In the data rows, 500 means zero.
Some points, each followed by its number:
array([429, 491, 588, 524, 414, 461, 580, 397, 540, 529, 481, 446]) 0
array([588, 580, 343, 434, 644, 531, 393, 590, 433, 459, 488, 598]) 1
array([450, 587, 471, 471, 545, 530, 471, 521, 477, 350, 434, 525]) 2
array([357, 344, 635, 573, 360, 449, 614, 570, 477, 599, 452, 500]) 3
array([490, 523, 522, 342, 555, 559, 505, 526, 483, 467, 531, 525]) 4
array([623, 537, 349, 445, 624, 609, 308, 535, 364, 367, 523, 648]) 5
array([386, 344, 640, 610, 414, 385, 549, 432, 601, 606, 522, 436]) 6
array([454, 577, 521, 458, 397, 530, 538, 427, 481, 525, 434, 467]) 7
array([415, 407, 577, 629, 352, 442, 661, 467, 572, 645, 477, 440]) 8
array([641, 556, 310, 454, 664, 623, 265, 578, 317, 350, 594, 691]) 9
array([410, 344, 594, 683, 435, 385, 645, 578, 587, 659, 608, 280]) 10
array([450, 548, 541, 506, 515, 516, 559, 389, 562, 554, 476, 488]) 11
array([473, 527, 549, 447, 510, 571, 458, 492, 479, 489, 473, 492]) 12
array([674, 612, 264, 471, 639, 550, 421, 532, 207, 379, 587, 691]) 13
array([613, 549, 397, 366, 603, 545, 455, 621, 461, 529, 509, 550]) 14
array([375, 452, 577, 571, 384, 510, 564, 543, 556, 533, 568, 439]) 15
array([482, 519, 520, 525, 512, 495, 346, 358, 491, 425, 511, 500]) 16
array([520, 508, 509, 454, 470, 611, 399, 387, 491, 514, 104, 454]) 17
array([450, 572, 520, 436, 485, 495, 485, 688, 445, 502, 388, 555]) 18
array([641, 612, 345, 454, 634, 629, 346, 619, 427, 444, 522, 610]) 19
array([499, 503, 516, 540, 364, 525, 547, 341, 605, 536, 463, 444]) 20
array([482, 438, 613, 573, 414, 466, 595, 411, 555, 612, 469, 415]) 21
array([568, 593, 484, 361, 524, 678, 399, 468, 491, 350, 533, 546]) 22
array([520, 496, 581, 546, 554, 550, 509, 497, 607, 444, 359, 471]) 23
array([592, 572, 484, 415, 564, 550, 399, 432, 381, 525, 469, 471]) 24
array([520, 580, 520, 486, 485, 449, 531, 322, 572, 476, 533, 454]) 25
array([276, 199, 581, 793, 360, 210, 520, 798, 491, 716, 801, 361]) 26
array([357, 496, 549, 454, 414, 466, 574, 483, 587, 593, 359, 500]) 27
array([454, 427, 555, 604, 449, 384, 520, 461, 501, 592, 554, 439]) 28
array([404, 479, 562, 594, 467, 423, 523, 476, 569, 610, 530, 389]) 29
array([549, 624, 437, 419, 584, 568, 484, 536, 431, 319, 366, 503]) 30
array([467, 508, 549, 486, 545, 540, 531, 468, 614, 502, 533, 513]) 31
array([276, 309, 613, 747, 389, 210, 619, 692, 546, 713, 654, 326]) 32
array([567, 574, 405, 463, 503, 598, 414, 477, 431, 334, 465, 565]) 33
array([520, 539, 484, 280, 622, 591, 485, 542, 462, 444, 533, 546]) 34
array([450, 454, 565, 500, 454, 356, 581, 277, 555, 586, 388, 326]) 35
array([496, 483, 549, 546, 588, 540, 531, 509, 477, 476, 278, 525]) 36
array([529, 595, 379, 396, 564, 592, 425, 550, 481, 464, 476, 618]) 37
array([533, 581, 545, 458, 502, 535, 509, 432, 544, 526, 417, 541]) 38
array([460, 394, 576, 598, 474, 301, 541, 574, 584, 574, 558, 490]) 39
array([511, 521, 511, 434, 499, 512, 541, 519, 564, 513, 455, 496]) 40
array([643, 549, 412, 368, 610, 534, 431, 532, 404, 365, 539, 644]) 41
array([442, 312, 615, 652, 372, 298, 603, 546, 529, 628, 621, 361]) 42
array([496, 476, 582, 605, 418, 425, 598, 457, 596, 573, 487, 288]) 43
array([496, 593, 520, 436, 564, 576, 558, 451, 477, 489, 511, 486]) 44
array([512, 582, 463, 450, 480, 575, 460, 494, 510, 372, 510, 541]) 45
array([369, 214, 606, 783, 414, 125, 590, 717, 511, 720, 751, 353]) 46
array([482, 529, 530, 436, 414, 519, 498, 468, 462, 525, 484, 555]) 47
array([386, 419, 520, 486, 279, 466, 574, 432, 491, 489, 484, 454]) 48
array([467, 344, 619, 610, 360, 356, 608, 468, 537, 599, 571, 361]) 49
array([276, 419, 573, 500, 435, 449, 601, 432, 564, 562, 434, 486]) 50
array([361, 417, 550, 614, 420, 332, 583, 577, 576, 635, 578, 396]) 51
array([450, 470, 520, 546, 470, 449, 595, 411, 614, 535, 324, 486]) 52
array([554, 583, 520, 439, 470, 589, 474, 444, 477, 477, 384, 513]) 53
array([589, 532, 509, 446, 574, 540, 500, 550, 414, 513, 530, 555]) 54
array([570, 578, 440, 424, 540, 564, 424, 561, 504, 440, 492, 483]) 55
array([482, 559, 478, 450, 531, 565, 479, 547, 476, 390, 406, 501]) 56
array([429, 457, 540, 528, 492, 500, 534, 436, 391, 520, 472, 581]) 57
array([579, 483, 465, 402, 532, 566, 413, 447, 499, 420, 349, 544]) 58
array([454, 341, 568, 636, 477, 479, 589, 559, 549, 573, 558, 440]) 59
array([386, 548, 549, 555, 454, 430, 574, 497, 580, 525, 522, 390]) 60
array([386, 454, 620, 540, 395, 455, 629, 392, 587, 524, 425, 521]) 61
array([531, 529, 520, 555, 389, 540, 531, 468, 477, 489, 452, 513]) 62
array([431, 470, 573, 555, 454, 409, 608, 561, 546, 586, 484, 436]) 63
array([442, 515, 521, 610, 485, 488, 564, 517, 564, 569, 542, 403]) 64
array([466, 359, 571, 610, 385, 360, 622, 590, 576, 641, 533, 437]) 65
array([579, 564, 424, 440, 630, 593, 470, 539, 454, 404, 427, 578]) 66
array([467, 556, 484, 573, 499, 550, 549, 468, 572, 525, 522, 415]) 67
array([663, 532, 337, 419, 640, 550, 295, 567, 405, 288, 626, 635]) 68
array([520, 508, 520, 471, 499, 449, 485, 497, 546, 476, 434, 525]) 69
array([512, 544, 538, 442, 474, 519, 496, 447, 500, 482, 376, 469]) 70
array([431, 483, 640, 555, 325, 507, 588, 358, 564, 612, 452, 415]) 71
array([508, 587, 497, 415, 512, 540, 456, 561, 462, 404, 469, 513]) 72
array([410, 508, 557, 436, 512, 466, 549, 468, 504, 460, 278, 415]) 73
New points follow, each followed by the number of its nearest point above by angle.
array([568, 580, 471, 471, 512, 540, 485, 432, 601, 514, 434, 546]) 38
array([551, 639, 420, 415, 588, 559, 456, 552, 381, 269, 359, 513]) 30
array([496, 587, 471, 454, 454, 598, 471, 497, 515, 350, 498, 525]) 45
array([539, 549, 553, 504, 460, 498, 564, 194, 609, 479, 506, 458]) 25
array([373, 454, 610, 585, 372, 496, 599, 527, 579, 567, 583, 450]) 15
array([407, 401, 602, 596, 507, 424, 602, 467, 554, 582, 506, 431]) 6
array([466, 557, 449, 484, 499, 505, 482, 527, 550, 514, 538, 511]) 37
array([534, 549, 497, 425, 558, 580, 559, 483, 594, 475, 398, 463]) 40
array([508, 600, 399, 390, 535, 605, 439, 532, 504, 460, 469, 617]) 37
array([410, 398, 581, 629, 360, 430, 664, 483, 555, 655, 484, 436]) 8
array([523, 409, 559, 554, 368, 452, 562, 441, 494, 569, 539, 433]) 49
array([517, 466, 462, 490, 540, 543, 488, 339, 542, 493, 508, 466]) 25
array([633, 523, 380, 437, 605, 519, 311, 545, 437, 313, 630, 598]) 68
array([426, 394, 575, 639, 457, 436, 595, 553, 571, 618, 583, 310]) 10
array([449, 526, 546, 447, 524, 472, 532, 480, 469, 464, 313, 444]) 73
array([466, 549, 523, 459, 470, 527, 493, 561, 492, 441, 499, 491]) 72
array([431, 344, 607, 640, 435, 210, 558, 593, 601, 624, 608, 471]) 39
array([618, 587, 455, 326, 572, 550, 456, 483, 462, 444, 484, 610]) 41
array([496, 470, 607, 617, 414, 409, 635, 509, 587, 606, 484, 216]) 43
array([454, 483, 579, 548, 375, 483, 554, 433, 575, 566, 460, 486]) 71
array([431, 572, 540, 471, 360, 530, 549, 411, 491, 535, 434, 436]) 7
array([410, 483, 619, 555, 389, 430, 608, 358, 580, 545, 469, 415]) 0
array([520, 548, 540, 454, 470, 583, 520, 387, 580, 535, 412, 573]) 38
array([531, 580, 549, 471, 512, 519, 520, 432, 564, 545, 434, 546]) 38
array([505, 538, 494, 427, 432, 490, 529, 459, 572, 491, 443, 516]) 40
array([450, 483, 581, 471, 470, 481, 558, 468, 526, 502, 484, 525]) 61
array([623, 578, 438, 470, 619, 503, 431, 509, 287, 449, 626, 642]) 13
array([482, 529, 497, 486, 470, 540, 421, 497, 572, 460, 511, 500]) 45
array([498, 513, 524, 470, 543, 552, 501, 471, 555, 480, 522, 539]) 31
array([536, 563, 471, 471, 582, 568, 460, 480, 513, 467, 409, 559]) 66
array([500, 477, 534, 446, 514, 506, 516, 496, 487, 474, 514, 552]) 4
array([482, 483, 557, 500, 454, 409, 635, 497, 526, 612, 484, 454]) 63
array([606, 587, 420, 415, 545, 568, 399, 561, 504, 444, 522, 486]) 55
array([541, 564, 509, 436, 545, 495, 399, 509, 594, 514, 434, 596]) 69
array([427, 500, 602, 504, 384, 491, 539, 499, 538, 483, 522, 483]) 15
array([650, 615, 317, 453, 620, 534, 435, 505, 281, 423, 560, 645]) 13
array([386, 496, 613, 500, 389, 495, 614, 358, 587, 502, 412, 546]) 61
array([545, 514, 530, 538, 534, 480, 505, 536, 403, 505, 470, 511]) 54
